In the data rows, the value 500 means zero.
Here are some points:
array([438, 270, 356, 421, 494, 679, 726, 656, 475, 448, 780, 495, 482, 645, 315, 407])
array([477, 723, 745, 312, 637, 292, 533, 679, 272, 365, 434, 382, 538, 232, 347, 477])
array([362, 487, 743, 632, 712, 536, 580, 411, 418, 601, 483, 431, 392, 562, 423, 576])
array([431, 752, 570, 677, 665, 459, 455, 502, 489, 379, 307, 718, 642, 581, 454, 466])
array([568, 276, 398, 538, 509, 677, 575, 684, 394, 359, 613, 418, 431, 604, 553, 617])
array([754, 324, 632, 594, 652, 345, 576, 613, 402, 339, 428, 316, 189, 780, 341, 461])
array([648, 396, 629, 695, 476, 362, 369, 507, 266, 614, 349, 363, 565, 509, 590, 314])
array([574, 466, 259, 395, 704, 692, 478, 780, 470, 246, 512, 492, 545, 533, 362, 563])
array([371, 535, 707, 780, 357, 535, 508, 456, 485, 678, 318, 606, 586, 487, 642, 566])
array([625, 450, 315, 504, 432, 612, 720, 301, 533, 469, 618, 531, 601, 606, 567, 441])
array([372, 532, 271, 364, 771, 349, 209, 306, 780, 467, 525, 780, 408, 381, 616, 369])
array([498, 359, 593, 425, 596, 294, 189, 475, 681, 523, 565, 759, 349, 401, 780, 454])
array([290, 504, 449, 683, 352, 716, 404, 229, 740, 493, 780, 780, 359, 425, 738, 587])
array([645, 402, 394, 655, 445, 780, 497, 264, 451, 383, 689, 524, 495, 630, 506, 367])
array([775, 559, 346, 411, 261, 610, 564, 193, 627, 547, 521, 368, 766, 488, 387, 691])
array([654, 780, 583, 405, 395, 557, 517, 493, 240, 516, 495, 507, 523, 672, 401, 567])
array([436, 377, 642, 189, 270, 427, 549, 452, 479, 625, 521, 332, 523, 264, 727, 405])
array([268, 469, 716, 589, 593, 576, 432, 489, 499, 266, 425, 640, 470, 571, 437, 438])
array([481, 558, 319, 323, 780, 345, 193, 295, 652, 468, 401, 717, 740, 354, 508, 550])
array([505, 518, 617, 516, 348, 527, 551, 575, 383, 454, 411, 271, 453, 674, 442, 509])
array([618, 731, 717, 380, 395, 569, 638, 485, 291, 414, 666, 327, 498, 633, 374, 423])
array([243, 503, 395, 673, 423, 648, 279, 780, 773, 476, 480, 780, 418, 488, 667, 418])
array([257, 523, 315, 690, 526, 531, 236, 411, 780, 409, 679, 780, 189, 428, 704, 365])
array([748, 296, 360, 296, 261, 499, 382, 317, 570, 665, 648, 325, 380, 399, 651, 780])
array([753, 771, 616, 780, 298, 598, 679, 490, 535, 611, 604, 647, 453, 519, 615, 322])
array([526, 494, 578, 407, 673, 209, 373, 681, 329, 383, 322, 324, 434, 242, 513, 662])
array([589, 449, 753, 273, 620, 240, 436, 224, 319, 780, 525, 267, 722, 189, 639, 431])
array([393, 625, 489, 562, 517, 446, 742, 536, 447, 399, 449, 287, 533, 577, 543, 714])
array([418, 385, 417, 494, 666, 429, 342, 518, 436, 723, 398, 410, 537, 410, 524, 588])
array([504, 771, 649, 304, 469, 302, 647, 598, 374, 676, 189, 338, 611, 359, 419, 189])
array([767, 594, 662, 641, 486, 703, 583, 379, 482, 367, 609, 265, 326, 780, 473, 354])
array([673, 337, 326, 373, 503, 590, 513, 284, 456, 478, 563, 228, 316, 559, 528, 318])
array([525, 480, 545, 506, 580, 501, 672, 563, 442, 445, 479, 437, 235, 662, 404, 303])
array([636, 562, 300, 422, 571, 495, 189, 390, 614, 544, 398, 731, 292, 296, 780, 522])
array([566, 543, 354, 526, 434, 315, 571, 550, 372, 265, 712, 342, 534, 577, 545, 703])
array([757, 418, 319, 419, 479, 690, 613, 206, 506, 641, 533, 353, 480, 461, 598, 774])
array([728, 548, 647, 611, 540, 449, 530, 405, 514, 390, 518, 402, 469, 770, 504, 415])
array([576, 500, 250, 637, 603, 632, 516, 623, 678, 532, 628, 451, 560, 523, 255, 469])
array([483, 565, 620, 579, 563, 396, 780, 583, 448, 494, 189, 433, 590, 658, 421, 602])
array([582, 615, 246, 566, 711, 414, 189, 481, 717, 555, 604, 780, 204, 453, 605, 278])
Then 12 other points, each followed by its number:
array([551, 580, 503, 442, 656, 189, 534, 567, 189, 594, 405, 405, 542, 543, 326, 757]) 0
array([523, 296, 594, 562, 336, 399, 340, 243, 704, 723, 473, 562, 343, 460, 780, 416]) 1
array([667, 532, 548, 608, 461, 555, 716, 637, 435, 400, 432, 218, 422, 615, 542, 624]) 2
array([270, 466, 389, 668, 325, 696, 482, 225, 575, 415, 780, 675, 709, 439, 750, 780]) 3
array([586, 377, 457, 360, 647, 632, 734, 591, 388, 366, 544, 332, 189, 713, 429, 780]) 4
array([709, 440, 408, 547, 464, 286, 511, 687, 327, 468, 510, 360, 414, 555, 540, 684]) 5
array([353, 671, 657, 731, 340, 544, 622, 582, 452, 582, 332, 698, 493, 689, 413, 447]) 6
array([444, 646, 563, 543, 434, 603, 598, 513, 441, 425, 590, 365, 672, 736, 393, 565]) 7
array([381, 496, 625, 496, 720, 527, 506, 443, 389, 310, 348, 388, 597, 214, 318, 457]) 8
array([367, 227, 636, 467, 464, 563, 592, 710, 429, 538, 514, 549, 677, 600, 360, 294]) 9
array([275, 780, 730, 397, 543, 506, 699, 476, 292, 493, 189, 422, 429, 377, 252, 189]) 10
array([332, 541, 524, 524, 626, 568, 645, 698, 401, 297, 189, 533, 614, 607, 321, 621]) 11
Which of these numbered points is nearest to each point below, ignoring the 3 directions in which the first points spread most? Its number follows each.
array([475, 429, 288, 713, 189, 581, 535, 494, 606, 603, 604, 778, 481, 451, 624, 426]) > 6
array([646, 580, 404, 751, 460, 527, 511, 542, 485, 496, 545, 599, 483, 780, 462, 780]) > 0
array([457, 509, 587, 507, 761, 541, 646, 780, 498, 273, 544, 541, 490, 347, 352, 212]) > 8
array([339, 780, 780, 390, 579, 542, 635, 491, 414, 414, 517, 385, 652, 755, 442, 490]) > 7
array([712, 487, 672, 314, 469, 231, 652, 399, 305, 514, 213, 220, 597, 235, 523, 526]) > 2
array([589, 347, 352, 444, 294, 652, 569, 473, 523, 596, 495, 398, 381, 422, 680, 408]) > 2
array([252, 375, 280, 723, 484, 625, 574, 389, 489, 326, 771, 580, 525, 657, 599, 694]) > 3
array([401, 656, 777, 287, 445, 572, 376, 304, 283, 780, 474, 431, 364, 189, 558, 612]) > 10
array([771, 444, 646, 612, 318, 470, 528, 189, 505, 618, 471, 395, 529, 542, 634, 438]) > 1
array([528, 562, 193, 427, 305, 498, 560, 445, 407, 469, 518, 336, 390, 534, 609, 233]) > 10
array([270, 557, 500, 692, 780, 477, 447, 473, 743, 519, 424, 611, 189, 363, 661, 334]) > 2
array([189, 316, 707, 337, 780, 282, 636, 545, 462, 308, 539, 357, 450, 244, 375, 189]) > 8
array([590, 267, 360, 316, 461, 578, 304, 400, 739, 650, 540, 587, 765, 321, 528, 494]) > 9
array([536, 539, 314, 581, 575, 780, 525, 645, 599, 268, 395, 467, 627, 521, 267, 189]) > 8
array([506, 453, 453, 387, 461, 719, 630, 399, 355, 401, 450, 352, 235, 596, 495, 780]) > 4
array([478, 371, 377, 472, 388, 391, 542, 203, 757, 373, 633, 501, 491, 385, 780, 600]) > 2
array([370, 383, 308, 189, 780, 652, 488, 333, 729, 606, 780, 662, 394, 359, 433, 660]) > 4
array([566, 680, 559, 354, 349, 634, 749, 494, 385, 480, 642, 569, 418, 674, 437, 375]) > 10
array([426, 529, 515, 745, 477, 780, 238, 572, 743, 472, 725, 746, 362, 417, 780, 621]) > 2
array([189, 189, 548, 780, 379, 464, 321, 271, 577, 508, 599, 729, 280, 489, 487, 283]) > 1
array([424, 508, 397, 367, 510, 609, 713, 716, 516, 401, 321, 529, 534, 611, 213, 544]) > 11
array([491, 400, 493, 484, 532, 501, 189, 371, 677, 652, 550, 622, 702, 414, 662, 541]) > 7
array([386, 592, 586, 554, 723, 349, 448, 743, 491, 315, 306, 578, 189, 505, 457, 366]) > 2
array([574, 288, 377, 479, 346, 577, 521, 517, 464, 423, 703, 234, 472, 452, 638, 540]) > 2
array([464, 504, 780, 293, 688, 245, 514, 505, 189, 620, 279, 363, 519, 281, 297, 466]) > 8
array([555, 610, 391, 508, 203, 436, 518, 266, 659, 564, 702, 321, 604, 458, 408, 678]) > 7
array([277, 603, 562, 508, 666, 437, 714, 527, 405, 295, 263, 435, 580, 645, 384, 228]) > 10
array([780, 207, 363, 400, 389, 438, 663, 262, 419, 542, 424, 203, 483, 507, 576, 445]) > 2
array([506, 539, 322, 360, 471, 780, 552, 646, 585, 301, 484, 531, 632, 557, 282, 780]) > 11
